(in the rows, 128 means zero)
A state moves one step at a time under one of 7 hidden systems, and each row is a state written as 18 numbers. Each run below is a few steps of one system.
run 1, K_733, 9 rows:
[[144 154 109 100 152 160 193 112 132 156 168 147  95  88 181 138 117 113]
 [152 110 161  94 144 113 156 179 118  87 129 173 134  66 105 126 146 150]
 [142  93  52 144 127 119 156 141 176 102  85 135  85 118 130 115 137 132]
 [120 120 111 156 115 179 111 117 146 110 150 123 145  85 183 124 151 202]
 [107 158 147 127  96 105 128 178 112 136 102 131  85  91 177  84  89 141]
 [128 127 123  48 124 138 139 125 192 148 112 157 121 106 175 158 124 122]
 [150 130 159 136 129  68 117 125 156  78  88 160 155  94 124 154 139 179]
 [136 153  99 178 134  92 140  91 162 117 123 127  53 141 175 126 144 132]
 [128 130 150 109 150 128 103 119 102 132 200 142 104  90 187 141 167 166]]
run 2, K_619, 9 rows:
[[140  99 116  75 130 193 131 141 121 131 163 139 175  79 143 137 145 161]
 [141 129 114 108 137  90 196 168 153 114  78 157 125  98 113 134  81 111]
 [127  92 113 188 141 207 151 103 164 114 130 139 111 111 141 140 144 141]
 [ 99 111 166 144 136 105 134 207  94  99 142 140 129  91 118 105 110 160]
 [ 85 147  97 149 111 129 144 135 195 134 120 115  78 148 190 117 111 141]
 [113 109 163 114 114 144  80 132 142 112 134 140 187  91 156 147 144 198]
 [150 183 134 145 124  52 160 114 140 116  87 142 113 103 156 132  90 137]
 [150 136 140 149 143 174 124  74 131 131 171 143 100  97 177 145 173 147]
 [144 126 133  81 152  56 139 175 100  99 156 151 110  95 125 124 147 145]]
run 3, K_210, 9 rows:
[[113  98  92 193 120 148 106 138 125  84 143  96 150 130 122 105 149 191]
 [ 97 133  94 105  88 128 114 180 111 156 106  94 129 133 153  77  76 127]
 [106 139 151  51 124 161 126 126 155 164 144 136 186 132 150 163 105 123]
 [144 165 214 130 124  87 130 112 136 106  85 164 151 121  95 152 124 120]
 [141 135 143 206 135 167 149  83 138 132 111 139  69 119 139 129 136 103]
 [109 136 120 168 134 128 104 132  91 113 204  97 101 138 154 100 169 165]
 [109 128  82  70 106  79 102 156 142 143 124 106  88 169 150 101 134 112]
 [150 115  91  77 137 116 108  82 161 147 119 125 194 143 133 182 119 132]
 [174 154 148 146 134  90 153 110  76 120  96 135 174 111  75 134  92 109]]
run 4, K_790:
[[128  90 119 112 145  81 129 197  99  85 139 139 139  99  95 111 137 158]
 [120 139  91 126 112 167 190 142 191 132  90 138 126 110 157 125  88 128]
 [117 123 129 136 128 134 100 139 101 110 170 117 190  93 153 128 132 207]
 [105 151 170 100  97  91 136 179 157 124  66 154 107 111 141 115  91 122]
 [135 155 142 122 126 162 128  76 180 115 160 139 150 116 173 159 164 170]
 [130 117 140 139 126  32  85 150 118  92 101 135 113 124 124 124 143 163]
 [143 157  94 122 106 145 143  89 173 148  97 133  72 116 191 119 128 116]
 [148 116 108 103 151  83  87 119  77 123 191 120 133 109 153 137 164 167]
 [159 146 102  78 118  81 172 152 136 130  79 147  86 113 122 109 110  89]]
run 5, K_619:
[[101 134 123 130 107 180 145 130 161 126 124 101 185 187  72 124 120 110]
 [112 128 196 149  96 155 102 142 116 140  68 133 142 145  80 113 108  94]
 [ 85 148 178 185 141 120 123 110 141 134 139 113 123 196 102 147 117  98]
 [106 162 177 132  87 129  72 126 112 117 139 105 124 175 109  90 175 132]
 [110 140 154 105 119  65  59 104 121 164 114 116 119 183 139 146 121 101]
 [159 162 107 119 117 112  96  59 117 131 145  95 172 176 110 137 158 123]
 [177 148 152  91 121 108 100  97  57 159 116 129 130 125  98 120 134  77]
 [147 127 104 105 166 127 151  94 117 156 165 118 118 178  91 154 142  62]
 [149  93 103  89 115 160 112 144  96 121 127 111 136 155  56  96 170  94]]
run 6, K_400, 9 rows:
[[131 105 143 143 155 165  88  75 118 127 186 127 151 130 140 166 177 154]
 [121 139 144 136 133  49 125 178  75 114 119 121 105 136  93  97 107 114]
 [120 108  68 105 120 184 122 103 159 157 148 101 100 170 141 120 156  97]
 [127 104 138  88 149  97 121 160 100 117 149 139 206  99 108 154 109 164]
 [160 136  95 151 115 122 162 108 152 114  64 125 102 153  79 112 126  79]
 [114  94 160 150 157 199 115 109 109 150 180 132 160 115 134 165 135 136]
 [ 91 142 169 128 120  77 147 198 132 110  97 135 108 144  94 103  94 113]
 [120 103 103 118  97 195  93  95 179 137 111 116 118 150 147 126 171 127]
 [122 128 162 135 128  78  89 142  85 122 121 127 196 106 124 145  96 172]]
run 7, K_210 (9 x 18):
[[140 147 147 125 149  55  96  79 143 112 153 134 124 157 134 170 169 143]
 [179 144  69 162 132  82 138  73 120 124  94 115  89 144 117 118 133  98]
 [156  99  68 133 162 145 122 101  66 152 184 102 138 124 122 132 139 117]
 [128 110 107  76 147  91 147 184  98 117 155 121 134 152  68 111 134 100]
 [137  61 103  92 131 168 134 140 171 123  88 147 151 133  81 151 143 106]
 [117  93 143 185 133 144 132 150 124  97 104 129 193 109  89 139  99 167]
 [104 145 148 147  89 191 157 177 118 134 101 123 120 106 126  73  92 119]
 [ 70 121 188 104 117 179  97 155 150 144 161 139 135 121 171 139 134 150]
 [ 97 179 180 126  99  78 118 131 187 107  98 139 120 152 148 130 125 149]]
run 8, K_733 (9 x 18):
[[105  74 119 182 155 180 113 128  81 161 148 104 138 142 109 133 102 108]
 [ 87 146 133 105 103 169 136 176 115 133 154  92 166 169  91  88 116 118]
 [132  97 143 113 100 178  98 121 118 163  64 125 157 140  88 128 104  79]
 [ 82 125 149 163 134 141 138 129 167 130 121 115 194 177  98 161  83 131]
 [109 158 191 157  95 156 100 108 136 124 112 116 114 183  92 108 155  97]
 [ 83  82 160 139 157 124  74 127 117 173 144 121 121 177 125 168 111  93]
 [110 153 128  86 115  97  94 133 120 126 154  92 172 199  83 120 146 119]
 [162 126 120 142 126 120  90  68  74 165 102 109 150 156  94 138 117  81]
 [112 153 135 152 164 131 166 113 103 145 183 106 175 166 101 154  93 108]]
run 9, K_319, 9 rows:
[[ 86 111 153 139 157  81 100 147 117 137 156 128 183 133 143 174  86 165]
 [125 197 129 152  81 109 112 107 134 129 112 104  81 155 166  81 135 123]
 [137  96 143  95 166 130 114 105 127 175 134 165 113  90 179 187 111 113]
 [156 174 135 118 132  46 124 113  93  99 149 115 138 159  85 119 154 124]
 [168  88  98 145 117 165 102  80 148 130  85 140  78 112 139 127 170 110]
 [147  92  85 125 174 102 144 136  73 133 165 119 185 119 102 155 101 140]
 [146 166  99 120  81 172 144 125 126 115 119  97 112 157  96  66 158 102]
 [115  57 136  92 148 178 131 156 146 153 105 159 158 104 112 168 103 109]
 [108 170 151 164 115 102 156 156 124  93 131 103 170 168  73 102 105 139]]
run 10, K_400, 9 rows:
[[ 88 136 192  93 127 118  93 128 142 148 137 125 183 176 103 165 114 118]
 [133 137 167 116 102  97  87 107 148 106  93 126 129 183  73 126 173 104]
 [124  96 141 152 141 122  48  87  92 143 148 107 136 172 105 145 164 120]
 [102 138 127 119 129  85 103 156  81 135 158  90 144 191  83 107 120 103]
 [129 106  99  57 125 144 107 125 130 156 135 108 142 180  89 132 151  77]
 [136  84 124 105 156 101 111 122 128 119 130 129 197 156  64 173 133 123]
 [144 107 130 157 133 141 133 124 107 110 106 117 138 168  36 116 143  82]
 [ 88  74 154 143 150 181 101 145 107 162 144 118 145 162  92 147 118  92]
 [ 75 119 157 106 110 126 116 184 153 119 109 114 164 180  75 121 113 119]]
run 11, K_403, 9 rows:
[[ 96  78 160  96 152 129 141 179 186  98 124 166 121 129 103 156 145 131]
 [131  69  96 141 112 145  78 125 158 116  83 135 145  95 159 140 137 179]
 [101 175  98 157  88 127 125 131 142 138 121  98 104 129 196  86 100 160]
 [140 208 175  65  97 125 132 116 124 139 142 134 115 125 147 104 150 110]
 [149 131 173  98 168  60 144 122 125 127 125 176 122  99 129 182 121 118]
 [159  90  78 160 159 128 170 110 177  88 116 150  99 108 122 153 155 139]
 [139  96  82 162 124 162  96 118  93 135 146 109  72 104 164  92 159 140]
 [ 86 143 111  79 124 113 115 160 116 163 182 101  94 167 161 105 127 109]
 [151 127 114  21 127 110 128 135 132 142 127 138 182 121 114 147 126 120]]
run 12, K_319:
[[143 109 194  69 121 144 121 150 138 128  87 179 112  93 108 140 147  95]
 [127 114 138 188 164  73 159 128 156  77 119 138 138 148  78 158 126 144]
 [131 120 116 202 111 182 104 104 107 117 141 109 109 107 157  94 156 162]
 [100 100  75  81 149 118 133 176 110 164 174 113 118 122 168 122  98 131]
 [124 183 136  62  94 132 128 110 171 125 136 115 170 177 119 128 153 123]
 [150 109 170 120 107 114 103 131 141 122  35 166 134  83 124 142 110 125]
 [138 153 125 205 169  92 194 113 122 109 143 133 120 122 118 146  91 131]
 [128 127 146 141 128 186 114 126  92 125 185 128  83 105 150  97 187 136]
 [ 98  71  83  71 148  95 105 173 154 128 150 123 121 154 131 144 142 135]]
run 13, K_403, 9 rows:
[[ 79 109 114 105 108 174 131 154 171 168  97 114 146 165 133 131  79  96]
 [126 153 152 111 100 150 113 133 117 110 139 121 217 101 129 120 123 184]
 [117 157 173 158 101  96 148 156 138 123  53 143 112 122 113 109  75 107]
 [121 147 192 150 128 187 136  85 175 114 142 154 133 119 140 158 161 140]
 [129 120 152 172 128  50  80 130 115  88 111 131  94 131 126 120 161 161]
 [126 135 101 135 124 131 113  69 182 158 112 118  85 180 154 149 138  91]
 [169 158 101 123 137  95 106  82  81 122 180 104 159 126 137 130 159 158]
 [151 142  94 117 145  80 171 132 104 150 108 120  86 156  92 116  98  59]
 [148 101 122 110 170 195 158 107 113 139 185 136 162 116 105 159 147 112]]
run 14, K_790, 9 rows:
[[133  82 110 177 155  73 128 129 134 127  79 144  71 132 120 148 110 101]
 [130 159  71 152 114 175 139  96 112 149 172  85 102 141 167  92 138 123]
 [125  76 132  64 138 116  90 179  71 145 145 134 127 112 108 121 139 113]
 [132 159 105  94 141 138 206 121 172 143 118 135 153 150 108 151  86  90]
 [164 118 136 174 131 154 125 111  88  90 135 125 190  94  88 127 147 169]
 [ 85 111 169 176 132 123 147 179 133 138  95 146  81 117 137 119  77 111]
 [ 89 155 132 116 106 193 127 126 162 121 185 104 135 157 152 110 166 152]
 [114  72 140  87 122  83  63 160 141 116  91 136 160 143  98 148 140 142]
 [136 174 112 149 109 123 144  66 171 154  85 118 146 151 155 152  83 108]]

Name the system that made each run.
run 15, 2 rows:
[[117 166 146 199 130 114 150 142  94  87 163 109 140 122 119  98 125 170]
 [123 136 125  96 101 152 119 141 106 176 107 132  59 114 167  91 119  84]]
 : K_400
run 16, 2 rows:
[[108 118 193 121 114 170 126 167 118 118 108 142 199 107  86 127 108 138]
 [ 79 139 144 184 120 121 169 178 162 109 101 129  86 146 122 100  96 124]]
 : K_319
run 17, 2 rows:
[[106 175 104  85  95 130 130 136 150 148 146 108 147 116 203 113 104 164]
 [184 180 122  78 108  84 142  94 142 119  96 149 147  88 155 141 127 141]]
 : K_400
run 18, 2 rows:
[[111  67  89 150 150 111  57 104 126 140 149 102 138 162 140 158 144 149]
 [132 154 103 119 110 105 132 157  76 113 142  88 172 153  76  80 118 133]]
 : K_400
run 19, 2 rows:
[[133 174 133 169 144 109 214 138 123 113 121 132 147 120 103 126  73 120]
 [151 117 153 112 110 204 112 127  95 133 137 143  99  81 136  96 175 117]]
 : K_210
run 20:
[[101 138 161 174  99 161  82 101 117 141 116  94 189 165 113 124 109 137]
 [ 98 125 140 146 115 122 119 156  98 180  89 123  84 124 156 107  64  89]]
 : K_319
run 21 (2 x 18):
[[180 118 113  77 171 123 150 106 100 133 175 154 108  91 132 152 169 112]
 [162 124  74 136 162  78 197 149 120  95 134 134 110 120  92 120 122 120]]
 : K_790
run 22, 2 rows:
[[148 159 147 182 112 162 151  75 167 120  97 145  83 119 150 126 149 118]
 [132 145 165 164 142  98  92 107  97 113 176 127  76 131 153 124 184 146]]
 : K_403
run 23:
[[143  72 102  95 169 153 135 112 129 141 146 132 157 150  76 171 146  89]
 [147 107  89 141 119 139 153 156 100 112  94 110 139 144  49  89 121  95]]
 : K_619
run 24:
[[138 115 141 109 117 146 106 158  81 130 137 145  75  66 168  88 156 144]
 [119 121  79  87 162  87 163 136 183 116 166 129 128 163 128 161 139 128]]
 : K_319
run 25:
[[160 169 111 126 147 125 222 127 154  90 145 154 106 101 121 125 142 129]
 [157  81 129 153 152 157 145 132 122  96 130 164  77  71 128 127 170 140]]
 : K_733
run 26:
[[126  94  64 157 186  92 179 137 147 116 158 128 119 132 129 159 101 135]
 [158 149 114 127 104 172 132 123 110  85 161 115 124 107 120  77 194 158]]
 : K_733
run 27:
[[ 94 136 160 145 134 165 137  87 203 135 133 132 149 168 132 179 129 124]
 [124 119 148 178 107  91  52 108 113 101 109 105 147 165  97 118 159 153]]
 : K_790
run 28 (2 x 18):
[[135 170 107 118 117 139 141  99 105 163 139  97 208 142 129 136  75 121]
 [152 182 181  85 111 175 165 111 122 146 117 147 138 121 104 123 125  76]]
 : K_619
run 29, 2 rows:
[[100 113  98 198 151  99 132 123 165 100 140 114 152 138 148 157 106 188]
 [155 177  89 111  70 141 132 136  98 130 102 101 132 104 148  61 118 138]]
 : K_210
run 30 (2 x 18):
[[128 124 150 141 158 137 176 106 169 148 106 170 112  96 161 183  89 111]
 [118 150 174 167 128 144 164 146 163  70 148 151 108 101 134 117 159 171]]
 : K_400
run 31:
[[134 172 137 113  72 109  92 131  95 150  86 109  94 125 153  70 116 113]
 [109 127 142  97 159 130 111  85 146 172 171 129 154 157 157 197 117 115]]
 : K_619
run 32:
[[126 125 107  58 114  83 111 167 139 129 121 133  58 144 141 100 157 105]
 [142  88  78 108 153 111 121  88 181 130 123 136 165 133 145 191 132 148]]
 : K_210
run 33, 2 rows:
[[162 101 136 149 114 102  70  85 125 115  76 131 102 150  92 128 178 104]
 [ 94 118  93 174 165 108 114 105 117 150 189  95 140 166 158 157 104 148]]
 : K_733
run 34 (2 x 18):
[[142 127  95 182 159 139 208 122 150  97 126 127 134 139  78 138 113 117]
 [138  88 141 169 123 196  99 128  79 125 135 121 110 116  98  96 168 117]]
 : K_403
run 35, 2 rows:
[[158 109 119  93  83 172 102 116 143 114  65 131 181 116  96 118 146 133]
 [ 97 109 172 184 154 129 134 144 100 155 113 134 159 115 123 154  53 124]]
 : K_210
run 36, 2 rows:
[[122  79  55 131 148 163 184 164 155 127 116 126 122 115 120 123 102 119]
 [110 122  88 137 121 166 141 160 104 130 154  96 198 113 133 109  87 165]]
 : K_790
run 37, 2 rows:
[[150 149 121 130 105 112 129  90 189  85  85 129 172 156  90 143 154 146]
 [163 141 141 204 123 124 106  68  81 143  93 123 121 107 141 129 108 124]]
 : K_403
run 38, 2 rows:
[[ 86 118 155  57 102 162  78 157 137 153 148 122 126 162 132 117 155 109]
 [136 120 131  81 134  97 113  97 171 133 107 131 185 174  92 179 129 110]]
 : K_790
run 39, 2 rows:
[[148 133 107  80 139 135 167 112 169 152 116 159 147  82 178 168  95 133]
 [154 173 134 142 132  74 149 131  99  82 152 127 167  94 131 120 129 186]]
 : K_790
